In the rows, zero is written as 128.
Rotation paths and how fast each direction turns (degrees each step)
Each turn is a multiple of 5 degrees from 10 to 175, or 0.
Each row of a path follows its step; steps can be skipped.
Rotation 1:
step 0: [126 122 131 130 134 126 124 128 120 130 125 126 126 124 132 131 122 125
 136 128 135 129 139 125 135 130 127 126 129 124 122 116]
step 1: [132 126 130 125 119 134 125 130 124 123 124 128 136 128 132 120 120 131
 122 134 122 121 129 136 125 129 123 133 127 121 129 128]
step 2: [121 117 129 128 129 132 128 132 131 128 139 123 130 123 121 133 129 132
 135 123 128 134 131 125 131 124 124 131 124 120 124 121]
step 3: [128 122 129 132 132 129 125 123 120 129 127 128 136 132 143 124 130 129
 122 131 124 126 127 130 138 123 125 123 127 123 129 125]
step 4: [127 125 128 123 129 131 124 133 121 123 126 129 127 119 127 127 118 123
 138 125 129 126 133 128 126 132 128 126 115 120 128 123]
step 5: [126 117 124 126 123 129 131 130 129 128 131 124 134 128 130 127 126 135
 129 133 119 118 128 126 134 129 122 133 137 120 132 131]
step 6: [125 126 132 130 135 131 123 134 128 125 131 127 130 120 131 126 130 132
 125 122 122 132 138 123 135 123 129 126 121 129 119 119]
step 7: [128 124 133 127 128 128 120 121 121 131 131 123 132 125 136 126 125 133
 126 133 129 118 122 133 128 134 122 126 119 122 135 129]
step 8: [125 122 122 121 127 136 127 135 123 127 127 130 126 122 128 129 126 129
 138 123 122 133 129 117 130 122 123 128 125 123 127 132]
step 9: [126 124 134 134 134 124 127 134 127 133 131 126 130 127 135 128 122 134
 125 132 120 118 131 129 140 127 132 128 132 126 137 126]
step 10: [122 129 130 122 129 130 122 131 132 123 123 123 126 119 132 121 130 127
 126 124 121 123 126 122 123 129 125 128 115 126 122 123]
Speeds:
[128 128 127 130 128 126 125 122 131 128 126 129 129 129 129 126 129 129
 129 127 129 129 126 125 129 129 128 127 125 129 129 123]  100
[128 128 128 127 126 128 127 128 133 128 128 127 129 125 129 126 129 130
 125 128 129 127 133 128 125 129 129 130 131 128 127 126]  80
[129 133 125 129 129 129 130 127 131 126 128 126 129 125 129 130 125 129
 129 127 129 128 125 130 129 128 128 124 130 127 126 128]  0
[129 126 125 126 124 128 128 127 129 125 129 127 127 129 126 128 123 129
 129 128 129 129 127 127 124 128 124 129 126 129 131 130]  115
Rotation 2:
step 0: [126 125 128 128 124 133 135 122 140 126 129 135 111 130 126 127 130 124
 134 132 124 127 129 133 136 126 126 129 135 124 128 123]
step 1: [136 135 129 137 128 132 125 122 129 132 138 123 127 136 122 131 126 135
 139 123 123 127 126 136 127 131 126 128 134 128 130 126]
step 2: [126 128 127 121 123 124 127 118 124 129 132 123 137 125 119 130 125 129
 130 120 129 126 126 127 123 125 133 136 136 136 131 138]
step 3: [125 128 124 124 128 130 130 130 129 128 132 140 120 132 123 133 120 121
 125 125 132 126 131 121 126 121 133 140 123 125 125 136]
step 4: [128 131 129 132 138 130 133 129 127 130 130 133 126 138 127 127 130 138
 131 126 126 133 135 123 141 125 137 132 121 130 123 124]
step 5: [126 121 131 133 121 128 129 118 135 131 129 125 130 125 128 124 128 129
 127 114 131 126 126 130 143 124 132 120 129 130 128 124]
step 6: [141 125 134 135 121 133 127 132 132 131 130 127 129 126 123 128 122 121
 133 128 134 121 118 132 132 123 125 128 128 127 126 140]
step 7: [134 127 122 131 135 133 129 132 120 123 128 131 133 129 118 117 128 123
 133 135 129 126 125 123 129 130 133 137 131 138 132 131]
step 8: [125 125 124 127 126 130 122 118 127 126 125 141 129 126 123 126 131 120
 132 129 124 130 133 123 128 122 139 128 126 123 135 118]
step 9: [128 134 133 130 127 131 122 129 125 133 137 133 129 122 131 137 127 128
 137 128 122 126 134 136 136 117 124 129 120 128 127 123]
step 10: [133 134 119 132 128 120 133 132 125 134 135 119 138 124 130 120 125 124
 130 120 127 125 134 129 134 123 126 128 128 132 124 131]
Speeds:
[129 129 127 129 132 129 130 130 127 128 130 125 123 128 128 126 127 124
 129 130 128 131 129 129 128 126 125 130 129 128 124 129]  115
[128 128 130 130 128 127 124 127 126 127 124 128 126 129 124 128 126 126
 131 129 126 126 128 129 125 129 127 129 132 129 131 127]  60
[127 131 128 125 126 125 129 127 125 131 131 130 127 130 129 128 125 130
 129 126 128 127 133 128 126 128 127 128 130 127 127 129]  45
